One vector is turned by the same rotation once a tick. Each row is the vector after some number of ticks, and that number follows the row.
The counts run from 0 to 298.
[168 183 144 142  94 100 150 125 117 125 157 108 108  91 124 134  98 136
  96 119 155 143 139 110  86 159 131  85 151 150 115 159 114 134 102 100
 130 127 188 171 136 157 128 120 148 110 157 163 136 155  88]  14
[146 195 128 152  62 101 120 151 117 114 159 108 115 132 112 135 140 128
  99  97 133 140 165 107 103 126 161 119 123 150 121 165 135 159 129  89
 144 143 194 153 133 158 122 109 131 105 158 173 130 136 101]  58
[136 173 142 154  96  84 148 135 108 135 172 143 123  98 105 156 101 111
 131 101 139 146 160 129  90 151 162  95 119 138 107 181 109 157 102 114
 147 121 193 166 113 157 133 110 131 109 144 166 120 139  96]  229
[160 169 161 151  68  87 137 108  93 153 160  89  98 105 106 159  99 135
 119 123 153 153 144  95 104 158 108 116 131 129 115 140 125 126 108  86
 146 107 192 148 125 138 123 119 153 105 143 157 151 102  99]  99
[136 176 129 150  97  85 136 130 106 131 170 147 117  97 105 158  91 104
 128 102 139 145 159 136  91 150 162  97 114 139 111 184 120 159  95 119
 146 124 197 165 115 148 141 112 140 113 150 161 120 133 109]  230
[134 187 109 151  98  99 109 163 119 112 161 130 117 150 130 133  99 113
 127  97 125 149 150 137 105 123 185 121 128 164 119 141 127 177 128 110
 142 172 205 181 132 150 112 126 144 125 136 158 133 158 137]  62
[158 176 119 153  68 112 111 124  98 141 148  88 100 152 129 139  93 123
 136 119 147 152 142 122 133 131 145 143 125 147 137  90 146 158 146  79
 118 153 200 164 137 128  95 122 170 113 132 152 148 142 158]  193
[157 157 162 155  66  89 144 106  93 161 167  91 101 108 108 163  92 129
 134 124 149 156 138  97 108 156 109 121 133 128 112 132 119 131 115  86
 140 102 184 149 120 145 118 114 149 107 137 162 149 110  98]  98
[121 152 118 148  82 104 144 179 105 144 192 104 111 145 127 143  93 113
 140 110 128 161 136 123  93 129 166 115 157 156 113 128 100 157 147 105
 137 149 173 178 121 178 112 116 130 130 114 172 153 173 100]  223
[152 149 136 128  80 118 160 111 106 172 174  91 101  97  91 150  90 131
 115 126 177 151 126 102 112 146 110 120 154 101 138 113 103 139 118  89
 123 121 166 156 113 160 130 118 151  82 132 181 159 148 119]  169
[147 158 123 131  78  94 127 103 101 161 158  89 109 101  72 163 103 102
 115 118 164 142 130  92 118 150 115 127 135 117 109 147  95 153 100 111
 124 127 185 134 119 140 116 118 150  78 153 153 129  76 117]  258
[158 180 117 152  72 109 102 119  97 139 146  91  97 146 126 137  89 118
 138 118 153 152 145 128 138 135 144 141 119 152 137 103 151 160 136  83
 124 155 203 159 140 121  99 123 175 115 146 147 151 138 158]  192
[178 185 149 153  88  81 130 135 125 125 148 102 131 119 115 146 132 121
 108 114 143 144 138  93  98 147 151 125 123 160  92 162 107 166 114  99
 121 147 199 157 131 149  87 123 135 114 151 157  96 111 102]  272
[164 175 114 143 118 101 127 118 100 135 151 129 106 117 125 143  48 107
 147 126 156 147 130 144 106 160 148  99 138 160 115 120 117 163 107 109
 115 147 204 177 142 132 107 132 175 120 140 138 133 160 151]  20
[169 154 152 148 102 102 145 103  88 170 152 123 118 107 113 165  76 128
 160 135 175 146 137 126 126 162 130 118 121 116 123 102 120 154 125  91
 109 123 189 177 118 141  96 122 166 105 125 157 139 161 150]  24
[153 174 111 120  80 115 134 122 122 139 156  82  93  96  98 133  96 125
  79 113 162 145 128 101  98 145 116 100 168 131 130 146 102 146 102 105
 126 139 179 145 142 149 131 128 150  82 172 162 154 127 106]  173
[158 194 123 132  81 112 113  96 113 138 133  99 103 114  87 147  99 131
  98 108 167 130 142 106 131 139 120 118 131 112 142 125 129 156 107  94
 123 138 193 155 137 134 127 130 166  72 169 165 145 118 152]  30
[132 192 127 120 122  98 116 127 125 119 142 116 108 129  97 139  70 132
  85 106 142 132 128 108  97 143 137  92 162 127 115 128 101 155  97 128
 147 148 201 182 139 150 127 145 159  86 145 165 149 119 140]  246
[151 158 136 124  76 118 154 113 111 168 166  90  99  94  91 148  98 134
 105 123 175 146 127  89 106 145 112 113 160 101 138 123 102 138 113  93
 123 118 164 150 117 161 129 118 148  73 145 183 156 137 112]  170
[147 172 101 123  96 110  97 108 113 148 159 101 107 141  87 152  91  96
 126 110 154 148 128 109 133 129 145 160 123 122 125 116 120 181 117 106
 122 174 198 158 117 118 104 132 165  95 135 149 124  93 172]  119
[105 158 118 127  95 114 126 144 110 154 181 101 100 153 103 144  74 127
 123 105 140 156 125 120 106 121 146 125 168 109 137  96 109 154 136 109
 147 149 174 178 118 161 134 130 149  96 104 178 179 150 140]  79
[170 158 156 154  71  91 140 145 112 149 160  69 117 140 126 144 121 131
 126 133 144 155 124  85 106 144 138 133 153 155 101 115 105 148 145  86
 118 139 187 161 132 160  77 123 137 124 125 160 130 128 102]  268
[143 152 116 130  84 122 115 123 114 165 171  85 108 155 101 152 101 109
 133 116 156 156 119 102 131 122 142 172 147 113 131  85 114 169 137  88
 116 169 179 159 110 138  95 128 150 102 115 166 141 116 156]  122
[151 141 100 148  98 107 137 157 115 151 197 112 113 134 124 143  94  80
 146 115 142 170 126 132 101 134 173 155 141 159 109 138 101 183 130 104
 111 170 181 161 108 150 102 117 136 138 113 155 112 144 122]  136
[151 178  99 128  94 109 120 153 139 119 175  99 115 124  99 132 126  97
  88 101 142 150 127  98  92 123 162 138 154 149 110 163  99 179 114 108
 122 182 182 153 124 155 115 121 129 102 155 165 106 113 106]  131
[107 182 103 130  94 114 108 120 110 138 174 128  97 131  85 150  80 110
 114  89 142 144 153 132 110 121 155 129 136 103 146 138 131 161 106 119
 158 148 191 168 111 130 155 120 155  85 131 173 161 123 150]  75
[160 137 133 151  79  98 158 138 103 168 200 122 119 113 121 162 116 100
 157 120 149 167 138 123 104 142 160 152 119 130 112 143 114 167 134  86
 116 146 171 160  93 154 105 105 124 135 111 168 110 148 106]  139
[130 149  93 131 108  89 127 133  96 153 177 110 101 121 103 151  49  85
 143 113 142 161 122 140  96 149 143 105 152 156 101 141  93 164  99 132
 127 142 188 158 128 138 117 126 158 113 134 134 147 112 123]  91
[148 174 136 140 108 113 135 143 119 136 182 121 100 139 141 128  80 133
 118 116 138 158 127 125  94 135 161 133 150 129 130 101 139 150 132  86
 142 162 190 195 119 147 127 124 148 137 103 179 159 182 126]  151
[148 176 104 125  91 119 113 138 115 142 143  79 109 152 106 130  88 125
 116 120 153 140 120 108 127 126 141 125 166 141 129  83 102 169 140 105
 112 168 186 169 144 153  91 137 164  88 140 160 156 149 161]  35
[136 149 100 119 117 119 135 109  99 168 179 122  97 117 100 150  46 102
 141 121 164 157 121 138 112 142 143 127 149 111 139 104 107 163 104 117
 119 152 181 174 115 132 131 130 169 100 119 156 155 148 161]  164
